In the rows, 128 means zero.
The same turns and mirrors carry the whole set onto itself, and each row onto the other rows of its family. Which rows share a family with each named row? Give them in list order.
These 16 rows form 4 families of 4 rows each.
napat: [136 165 136 131 172 112 143 116 141 111]
Gugus: [165 120 137 102 108 129 116 120 109 114]
besim: [158 146 165 117 120 132 105 106 138 125]
vaz: [166 118 140  95 109 123 118 116 115 116]
Kenu: [140 168 131 129 174 118 134 104 138 117]
belu: [158 113 143 108 110 126 124 126 107 105]
Lebar: [144 139 107 116 160 109 154 130 112 100]
raris: [160 148 161 115 134 143 108 100 138 128]
kadok: [138 134 113 121 150 102 150 130 107  94]
piv: [138 174 131 119 172 116 131 114 141 118]
Nuze: [140 133 106 118 145 100 154 130 120  98]
zibu: [134 164 135 122 174 108 145 116 140 116]
fudi: [156 144 166 108 121 128 107 106 137 131]
ven: [160 114 136 104 104 123 127 126 120 109]
fimep: [144 138 110 110 161 103 157 127 118 101]
Naka: [158 154 160 106 132 140 104 111 141 129]

Same family as Lebar: napat, Gugus, besim
Same family as zibu: vaz, fudi, fimep

The same turns and mirrors carry the whole set onto itself, and each row onto the other rows of its family. Which rows share a family with each named row? Give them in list order.
These 18 rows form 3 families of 6 rows each.
mulib: [123 137 125  93 100 115 109 123 115 136 132 117]
toseg: [115 124 132 114 146 170 114  99 107 149 138 138]
Tafut: [ 98 147 140  93 139 135 119 126 135 115 128 140]
tiz: [130 131 143  98 160 178  98  99 114 129 139 134]
Mog: [153 137 154  80 167 135 115  79  94 120 155 134]
kubu: [126 150 145  78 134  91 131 107 112 113 144 133]
fir: [158 123 133  93 128 149  94  90  91 145 146 114]
Sisu: [143 145 134  80 111  96 108 113 112 124 143 118]
fubo: [128 135 149  96 170 135 135  79  95 131 154 148]
Vovos: [125 157 148 107 142 136 106  98 125 151 144 177]
mazi: [121 143 173  60 140 151 116  92 100 118 116 134]
Dube: [137 138 166  58 120 136 112  88  86 129 120 121]
movug: [143 156 148 100 133 112 110  88 110 154 152 170]
golet: [136 150 137 110 117 131  97  99 116 165 143 163]
tup: [145 122 130 103 128 130 119  82  82 156 151 125]
dadif: [123 135 161  68 117 161 103  99  99 132 110 123]
rema: [120 156 150  78 151 113 120 116 131 102 141 141]
roke: [115 144 130  95 118 139  97 132 136 124 128 127]

Same family as mulib: Tafut, kubu, Sisu, rema, roke
Same family as fubo: toseg, tiz, Mog, fir, tup

The same turns and mirrors carry the whole set onto itself, and each row onto the other rows of its family. Which rows share a family with each named row? Give them in list order.
These 18 rows form 3 families of 6 rows each.
rik: [131 122 128 133 146 150 120  99 109 142 138 121 102 122 134 131]
Kor: [125 120 129 151 146 148 125  94 122 141 135 126 102 114 142 125]
ripi: [118 151 119 149 103 144 159  88 114 112 132 113 129 126 104 109]
Fomu: [130 132 127 154 110 161 113 139 116 134  97 108  93 136 131 146]
soder: [137 150 115 135  81 124 156 136 139 105 114 113 101 100 120 116]
nodi: [124 145 144 137  94 152 140 144 145 147 106 154 131  94 148 145]
Pobim: [127 159 109 145  69 129 152 139 134 109 112 124 109 113 121 116]
nonol: [126 117 145 139 102 139 156 115 102 150 119 144 153 104 141 109]
gof: [120 147 148 121 100 157 151 143 140 143 116 151 133 104 137 157]
Vik: [128 139 116 147 112 164 108 138 135 134 109 103  98 126 120 152]
Rogef: [120 122 106 136 140 144 124  96 113 147 135 130  99 113 139 132]
tuno: [131 169 127 152 104 133 150  90 112 111 131 121 134 133 114 114]
Ligiv: [135 121 149 121 109 141 150 112 107 149 118 136 157  95 135 114]
Vigi: [126 142 117 157 107 168 112 132 130 141 108 118  84 127 126 146]
boti: [136 158 104 130  73 124 155 140 124 114 108 117 112 110 118 130]
Nom: [139 149 150 129 102 144 136 152 141 145 115 147 132 101 146 152]
Tar: [131 116 143 138 101 147 138 120 116 155 121 132 161  95 131 103]
zegiv: [126 153 123 136 108 133 150  94 110 103 129 107 135 129 110 108]

Same family as Vigi: rik, nodi, Pobim, Ligiv, zegiv
Same family as Nom: Kor, ripi, nonol, Vik, boti

